One turn moves every row onto another: examples first, then more rows asked
V: [-17   4  20 -20 -16   8  26 -11  10  11   8  17  22  18  38  33  -2 -19
  -1 -16 -10]
D: [ -7 -17  18  -4 -18   7   6  32  19   1  32  -6 -11  65   1  18 -17 -12
  -3 -26 -24]
S: [ -5 -30   7 -31 -17  13   5  17  33 -15  26  16  15  23   5   7  18 -20
  11 -24   3]
K: [ -5 -17  -6 -38 -20  24 -17  11  15  -3  -8  21 -11   9  13  25   4   3
  15 -70 -19]
F: [-11 -26  -2  -7 -14  -1  12  -3   4 -12   6  25  -2  14  32   4 -17   9
   0 -30  -1]
M: [  1  -3  16 -18 -13  31 -17   6  44  -8  -3  14 -26  22  11  -5 -11  21
   9 -19 -40]
X: [-12 -27  36 -42   0  17  -6  14  16  14  -3   1   7   9  28  47  -3 -33
  25 -29 -19]
A: [-21   1  37 -26 -40   4  -8  21  28   5  -8  47 -10  57  15  30 -17  -4
  12 -27 -28]
R: [-22 -22  24  -3 -11 -13 -27  -2  28  -2  18   9 -10  61  40  27  -4  -3
  38 -37 -19]
N: [ -6  -4  -5  -1 -30   4 -25  29   8   5  10 -18 -24  46   3  15 -21 -13
  16 -57 -24]
Q: [ -6  11  26 -23 -10  30 -14  -3  44   3   8  -3   8  23   1  -3  -2  -7
  12   4 -31]
Y: [-12  13  26 -16 -27  14  -7  28  10  24   8 -18  -4  49   4  41 -20 -33
   8 -34 -34]
C: [-14   3   1 -12 -32  -1  -5   0   4  10 -17   9  -4  -6  47  22 -12 -20
  22 -41  -7]
L: [ -5   2  25 -16  -4  23 -32  -3  41   9  -7 -18 -17  12  28  10  -7  -5
  34 -17 -39]
J: [-28   7  13 -18 -32  -4 -41   0  10   7  -2  13  25  48  -3  10 -14 -17
  29 -29  -7]

D moves to Y
X moves to K
M moves to Q
And these:
J moves to R
F moves to V

One turn moves every row onto another: examples first, then more rows asked
vav: [ -8 -37  11  28 -30  25  -3  14   2  -7  -4 -53  -8  -2   8  -3 -33  26
  -1 -14  28  26]
daput: [  0  19  13  22  12  12  -1  -3  13 -10  38  -4  18   8  -8   4   8  32
 -19   3  45  -3]
Neras: [ 21  23  17   3  27  -1  -3   0   7 -18  11  -2  13   1 -13  10  -7  23
 -25 -23  35  25]
Nov: [ 15  33 -10  12  10  10   8   5  25  -2  13 -27   9   3 -10  -4   6  18
 -13  -4  41 -20]
kuvit: [ 23  35 -25  11 -11  12  10 -12  28  10  -1  -8  -7  13   1  30 -32  28
 -18  -8  32   4]
Lotor: [ 29  34  -5  -4  21   1   1   0  22 -12 -10 -20   3  -1 -15  10 -14  18
 -16 -28  32  16]
zat: [-10 -38   9  23 -28  25  -1  16   3  -4  -7 -53  -9   0   3  -9 -30  23
  -1  -9  23  20]
demod: [ -6 -36  10  27 -29  23  -1  17   1  -6  -6 -55  -8  -3   7  -5 -31  23
  -3 -15  27  24]
sel: [ 30  32 -12   8   2   3  18   3  10   8   9  -5   1   8   2  13 -15  12
 -32 -12  30  -7]
zan: [ 11  23  -4  20 -10  15   2 -20  19   4  20  13   1  16   2  38 -31  40
 -23  -1  35  17]
Met: [ -9 -39  15  29 -28  23  -3  16  -1  -8   0 -52  -6  -2   8  -4 -31  25
  -4 -14  29  27]
vozi: [ 10  21  15   9  17   8 -13 -17  20 -19  10   5   9   7 -13  28 -21  41
 -14 -17  37  39]
vin: [-11 -40  13  24 -26  24  -1  17   0  -5  -3 -51  -7   0   3 -11 -27  22
  -4  -9  23  20]
Viri: [ 19  32  -7   2  10   9  -9 -15  35 -14 -11 -14  -1   5 -15  28 -29  37
  -6 -22  35  31]
Dasu: [-13 -39  11  25 -29  26  -3  14   4  -4  -5 -51  -9   2   2  -6 -30  27
  -1  -8  24  23]
zipag: [  8  36 -22  15  -5  21  -1 -12  46  -2   3 -28   0   9 -11  16 -14  38
   2  -1  43  -7]
tufif: [ -6 -38  14  28 -27  22  -1  18  -3  -7  -2 -53  -6  -3   8  -6 -29  22
  -5 -16  28  23]
gake: [ -7  21   1  26  -3  22 -10 -21  35  -8  27  -5  10  13  -9  24 -12  51
  -3   7  46   9]
vus: [ 17  21   8  17   3   6  10  -5   1   2  30  14   9  11   4  20 -15  24
 -37  -4  34   7]
pala: [-13 -41  15  25 -27  25  -2  15   0  -5  -1 -49  -7   1   4  -7 -28  25
  -3  -8  24  23]

vav moves to demod
sel moves to vus
Viri moves to Lotor
And these:
vin moves to pala
zipag moves to Nov

